(in the rows, 128 means zero)
Rotation paths and how fast each direction turns (degrees each step):
Each turn is a multiple of 5 degrees from 10 to 175, or 0.
Each row of a path follows its step; steps can be skipped.
Path 1:
step 1: [121 129 139 120 125 128 132 134 122 129 141 129 134 123 136 114 127 118
 135 128 120 128 124 126 126 126 132 116 120 120 113 123 130 127 130 132
 128 140 125 143 121 140 130 136 127 125 125 123]
step 2: [144 129 121 137 127 122 122 134 134 128 142 126 120 129 117 121 135 128
 125 135 136 133 124 127 125 139 129 136 127 116 124 129 132 130 129 125
 127 127 117 137 128 122 136 112 125 142 125 125]
step 3: [115 122 140 119 127 125 129 133 124 129 121 128 125 125 130 123 130 132
 130 136 129 120 122 125 123 131 116 138 134 124 130 127 133 136 120 125
 138 144 123 128 137 132 122 129 137 125 108 133]
step 5: [110 116 121 131 126 130 121 131 131 134 134 129 122 119 127 131 124 130
 135 131 123 123 119 117 130 144 129 122 135 133 133 132 134 131 144 121
 130 133 127 130 122 137 138 129 135 138 128 132]
step 10: [126 122 115 124 122 121 128 127 131 131 146 127 117 117 135 117 134 129
 136 126 131 131 134 120 135 128 133 117 127 128 138 126 135 135 133 124
 130 139 121 131 125 147 127 126 126 128 131 127]
step 11: [134 138 136 132 122 125 120 127 126 130 127 130 134 114 118 123 114 121
 135 139 121 130 123 119 130 132 131 132 122 128 122 123 139 134 132 120
 138 123 129 133 137 119 133 114 129 134 118 131]
step 12: [122 108 135 127 122 132 135 123 121 113 136 127 126 133 126 127 126 127
 123 125 132 141 123 122 119 120 133 134 136 124 125 131 134 136 116 128
 122 136 121 127 135 137 120 125 134 136 123 128]
step 13: [136 126 132 128 132 126 123 138 133 131 127 125 130 128 117 135 134 123
 135 140 134 126 128 120 131 126 139 133 134 133 135 131 137 118 136 130
 129 131 128 144 124 135 127 124 142 110 127 138]
step 14: [122 127 129 127 124 135 125 139 128 132 134 127 125 126 128 136 117 126
 136 122 138 121 133 124 127 131 134 120 134 128 111 121 133 131 126 128
 131 137 118 116 129 125 141 134 144 142 128 122]
step 15: [128 128 118 124 139 119 117 122 118 128 128 125 123 119 126 119 134 127
 137 132 130 131 129 128 125 119 133 120 123 129 127 131 130 135 128 123
 126 140 121 153 135 133 126 127 126 128 133 118]
step 16: [132 125 130 141 122 119 121 123 133 126 133 127 131 123 120 125 125 122
 135 126 142 118 128 118 136 133 123 133 119 129 133 129 140 123 124 123
 132 125 120 114 139 128 125 115 131 132 115 127]
[129 126 126 125 126 126 129 128 126 130 124 129 130 132 130 127 130 129
 129 129 127 128 128 126 128 126 129 127 128 128 131 125 130 128 128 131
 128 132 132 131 130 131 129 130 126 130 127 128] | 155
[129 128 126 128 127 128 128 133 128 130 127 130 127 125 132 128 125 127
 127 129 130 130 128 126 126 128 126 129 130 128 128 129 130 125 133 130
 125 127 127 126 130 127 130 126 126 128 127 127] | 125
[130 125 125 128 131 126 126 128 128 126 130 131 129 128 128 128 131 125
 126 129 129 129 129 124 130 130 130 129 125 130 130 129 127 128 127 130
 127 126 125 129 122 130 128 128 126 127 126 128] | 130
[127 125 128 128 131 129 127 130 128 130 129 128 129 128 130 125 128 130
 131 128 129 126 129 130 129 128 131 127 132 131 126 124 131 127 130 127
 127 127 129 127 124 126 127 130 128 128 131 131] | 80
[127 129 130 126 129 131 128 127 127 131 129 130 132 129 132 127 127 125
 129 129 127 130 128 127 125 125 129 128 126 128 129 130 127 130 124 128
 124 130 127 126 126 124 129 128 129 129 128 127] | 135
Path 2:
step 2: [131 130 150 135 133 122 121 115 126 123 123 128 122 116 134 121 136 119
 123 131 127 127 131 130 128 121 142 128 124 126 127 127 123 125 116 135
 134 128 124 125 123 123 127 121 125 127 133 123]
step 3: [132 111 125 134 129 126 128 139 117 133 144 126 119 123 134 127 136 133
 127 119 126 129 125 124 125 129 132 135 122 135 124 114 134 131 127 120
 133 128 124 118 122 136 130 132 128 130 128 136]
step 4: [135 130 125 142 124 130 130 134 115 131 120 134 134 118 122 122 116 132
 138 136 137 135 129 125 123 127 134 127 127 134 134 125 136 133 128 133
 130 124 125 129 140 116 126 138 126 123 134 123]
step 6: [129 142 131 131 134 133 122 130 129 134 128 127 132 133 136 130 128 129
 134 120 138 125 137 129 128 123 133 130 116 126 121 119 114 136 126 130
 127 130 125 138 141 139 132 122 133 117 121 126]
step 7: [125 119 122 139 122 129 135 120 127 125 135 131 135 132 121 125 132 131
 128 130 128 127 144 122 122 128 118 132 122 125 115 136 134 134 119 117
 127 118 137 133 125 129 121 124 133 135 121 129]
step 8: [129 140 135 126 132 125 129 119 130 131 125 137 122 126 125 135 119 117
 145 132 116 123 141 136 119 131 123 131 124 130 128 124 130 131 135 127
 126 129 123 116 123 123 122 126 128 126 135 132]
step 9: [125 126 127 122 126 123 133 123 120 121 121 121 130 138 131 119 128 127
 117 120 135 122 128 143 126 120 127 145 126 139 132 122 122 126 125 123
 136 123 129 119 117 128 132 133 132 132 130 122]
step 10: [131 120 128 125 138 140 132 130 130 128 130 128 130 132 126 126 119 114
 124 132 138 128 132 128 117 135 133 114 131 132 127 121 134 141 129 129
 132 129 129 130 131 140 135 143 119 129 130 131]
step 11: [127 116 127 139 141 126 136 121 127 123 122 124 131 124 122 119 126 122
 125 129 120 133 127 119 124 121 120 137 128 132 134 143 121 122 136 123
 118 133 122 134 137 125 134 128 125 123 133 124]
step 13: [118 129 137 138 121 130 128 133 126 129 125 124 143 135 127 130 130 121
 134 128 140 135 127 117 123 123 132 127 132 130 134 129 120 123 126 128
 130 113 136 127 119 131 132 111 126 126 131 129]
step 14: [135 129 140 132 131 127 123 127 135 125 137 126 112 136 130 124 127 128
 124 132 122 137 133 121 116 136 130 123 123 113 115 130 131 116 122 126
 132 124 130 120 126 124 127 132 126 129 141 126]
[131 128 125 128 128 128 125 126 125 127 128 131 129 128 129 128 130 123
 127 128 129 125 127 128 127 128 130 126 128 129 126 129 130 128 129 130
 127 129 133 131 126 126 126 127 125 131 127 128] | 140
[127 129 127 130 129 124 127 127 126 130 126 128 126 126 126 128 128 130
 127 128 130 129 127 129 129 134 130 129 124 127 129 125 129 131 126 126
 128 127 126 131 129 127 126 125 129 130 127 129] | 25
[123 127 128 124 130 127 130 123 130 126 127 129 126 125 127 131 128 127
 127 128 128 128 128 129 128 125 130 128 127 132 127 129 130 131 128 127
 131 129 129 125 129 129 128 129 130 131 127 126] | 45
[130 128 128 128 128 126 128 125 129 131 130 130 125 128 131 129 129 126
 127 128 125 131 129 130 128 129 128 130 126 129 128 129 127 125 129 131
 126 130 128 130 126 125 135 127 130 128 128 128] | 120
Path 3:
step 0: [126 129 129 129 126 136 133 139 130 134 125 140 129 126 129 134 140 132
 131 128 133 116 125 125 134 136 133 137 118 132 130 129 115 119 127 128
 115 123 145 136 133 134 130 131 123 130 135 137]
step 2: [128 125 124 134 120 133 135 126 116 127 130 122 132 122 120 120 122 125
 132 125 129 134 126 132 121 123 120 128 128 132 132 132 136 148 133 132
 126 127 115 118 130 118 118 124 122 129 139 120]
step 6: [134 125 131 140 112 119 135 130 126 137 127 130 113 120 128 125 121 125
 139 135 143 127 129 123 117 129 130 127 130 124 126 139 122 129 132 126
 130 127 125 133 126 118 121 125 131 130 137 122]
step 7: [121 133 122 121 123 130 127 131 142 126 134 128 119 142 129 130 109 137
 126 135 135 130 120 128 137 127 125 131 131 129 130 131 123 133 136 125
 123 120 131 131 123 123 121 119 125 118 119 122]
step 9: [133 130 136 133 130 125 129 113 120 120 130 119 127 121 132 128 135 135
 130 130 126 130 135 135 128 122 125 120 127 121 126 116 147 118 121 125
 134 134 121 135 128 127 131 141 135 130 127 128]
step 11: [130 127 121 128 132 121 130 131 138 133 122 140 127 139 131 132 123 123
 127 129 125 120 122 121 129 129 133 126 134 123 130 127 114 131 132 135
 144 134 138 123 120 137 122 123 125 117 115 130]
step 12: [128 133 127 128 129 124 134 144 131 126 126 129 130 127 123 139 145 137
 125 127 126 128 117 123 129 132 117 125 124 128 131 141 119 130 123 129
 129 128 130 147 126 139 121 135 127 137 125 128]
step 13: [124 139 129 115 124 118 133 128 122 120 125 117 120 128 139 128 139 136
 122 132 125 132 129 137 121 127 125 120 120 130 120 128 136 129 127 120
 118 120 124 130 131 120 125 126 133 125 133 141]
step 14: [124 118 129 127 132 127 123 119 120 129 127 127 131 125 128 131 125 126
 124 130 127 123 135 129 130 118 130 116 126 135 128 124 127 133 122 127
 120 128 115 111 128 119 127 116 109 118 138 123]
step 15: [131 129 123 134 127 142 128 124 132 121 137 135 132 128 125 118 127 131
 130 115 117 121 129 127 132 128 130 122 127 124 141 114 124 130 119 134
 134 131 138 122 120 139 135 124 121 121 125 125]
step 16: [134 127 130 129 130 133 119 134 124 134 130 129 133 129 127 125 138 129
 123 123 122 137 122 126 118 150 128 131 127 132 126 125 122 126 130 131
 132 130 127 131 129 140 141 131 132 148 120 135]
[131 129 131 128 127 126 127 130 125 128 125 130 131 127 128 129 129 128
 130 129 127 128 131 131 125 124 125 129 130 131 128 128 132 124 129 126
 129 127 127 128 126 126 129 126 128 127 129 130] | 90
[129 130 128 131 129 127 127 123 126 131 126 127 126 131 129 131 127 128
 128 131 129 127 127 129 126 128 126 126 126 132 126 128 127 127 129 126
 131 131 128 126 127 128 128 130 124 132 126 126] | 145
[128 134 128 126 124 128 128 126 128 127 129 128 127 130 126 129 128 128
 132 128 127 127 129 132 129 129 129 129 125 125 127 128 130 128 130 127
 130 130 129 125 129 132 127 127 129 125 127 129] | 175
[128 126 130 124 131 130 127 126 127 130 129 130 125 129 127 126 127 130
 129 127 125 126 132 131 127 129 124 130 128 128 130 127 128 131 128 130
 129 129 126 130 129 125 130 130 127 127 128 127] | 60
[127 129 131 131 129 128 127 131 128 124 130 129 129 130 126 127 127 126
 129 127 129 126 127 130 129 129 129 126 129 132 129 127 123 126 131 128
 127 127 128 128 128 127 129 131 126 122 126 128] | 95
Path 4:
step 4: [133 122 131 122 126 123 119 136 131 128 126 126 111 122 121 128 122 125
 127 125 124 127 137 131 119 138 120 137 125 125 114 124 123 127 129 120
 136 131 129 114 114 133 120 132 130 140 130 131]
step 5: [127 121 124 134 134 129 128 139 131 122 125 123 115 135 130 124 137 129
 131 122 128 132 135 131 126 131 132 125 123 127 121 131 143 123 137 114
 130 135 145 134 128 113 143 125 129 125 128 130]
step 6: [126 127 121 122 131 134 124 124 119 127 130 128 128 131 123 123 140 137
 118 131 119 134 123 128 113 115 122 120 121 122 130 132 116 119 132 123
 136 115 133 134 132 122 126 133 139 129 125 139]
step 7: [126 136 130 127 138 120 130 117 130 134 127 110 136 138 117 133 130 131
 124 125 129 126 129 129 140 140 131 129 127 133 137 141 128 127 142 124
 127 119 120 138 127 123 123 129 130 129 124 137]
step 8: [117 131 129 135 135 133 138 114 131 137 135 128 142 130 122 120 119 135
 121 121 118 131 128 123 122 123 132 142 133 139 122 121 126 137 126 125
 124 139 128 130 126 136 129 133 135 119 130 126]
step 9: [120 116 131 124 124 127 132 131 130 129 129 130 141 119 122 114 124 108
 133 126 129 132 132 114 129 131 121 125 128 136 133 128 127 135 133 130
 133 125 120 117 114 127 132 121 120 125 133 134]
step 10: [122 131 130 117 125 126 139 136 134 135 134 124 125 123 144 109 131 127
 129 133 132 125 122 120 131 126 139 119 136 120 132 124 143 125 125 126
 133 132 131 131 130 140 131 124 130 129 129 122]
step 11: [119 124 130 128 123 128 135 127 130 119 125 136 115 128 136 131 122 137
 128 130 120 118 126 129 119 131 120 117 146 122 139 137 115 124 117 131
 131 125 124 128 126 130 126 118 123 132 129 133]
step 12: [135 133 130 140 129 111 136 126 127 129 133 132 116 132 126 129 127 136
 136 138 119 128 133 134 139 131 121 132 120 121 135 122 132 125 135 126
 128 135 128 128 139 133 122 122 112 134 130 134]
step 13: [125 128 119 148 134 138 118 129 122 123 122 132 134 139 127 126 125 123
 123 144 124 120 142 125 127 122 125 131 131 118 120 125 131 135 121 129
 132 128 136 134 133 126 123 134 121 127 124 125]
step 16: [127 123 140 128 130 135 129 136 128 120 134 123 128 107 129 143 115 126
 123 116 133 125 132 133 118 133 131 130 128 140 125 130 120 130 128 117
 125 129 125 130 132 133 127 132 117 130 132 127]
[127 128 129 131 128 125 127 130 128 126 128 129 129 131 129 130 128 130
 126 127 126 123 125 128 126 123 129 129 126 124 130 127 127 127 133 127
 128 127 128 129 128 125 128 126 127 130 129 129] | 60
[131 131 127 129 127 126 130 126 127 125 131 126 129 127 127 130 125 134
 129 127 127 129 129 131 128 130 131 128 130 127 129 130 126 130 127 126
 127 125 128 127 126 130 126 127 127 129 129 128] | 85
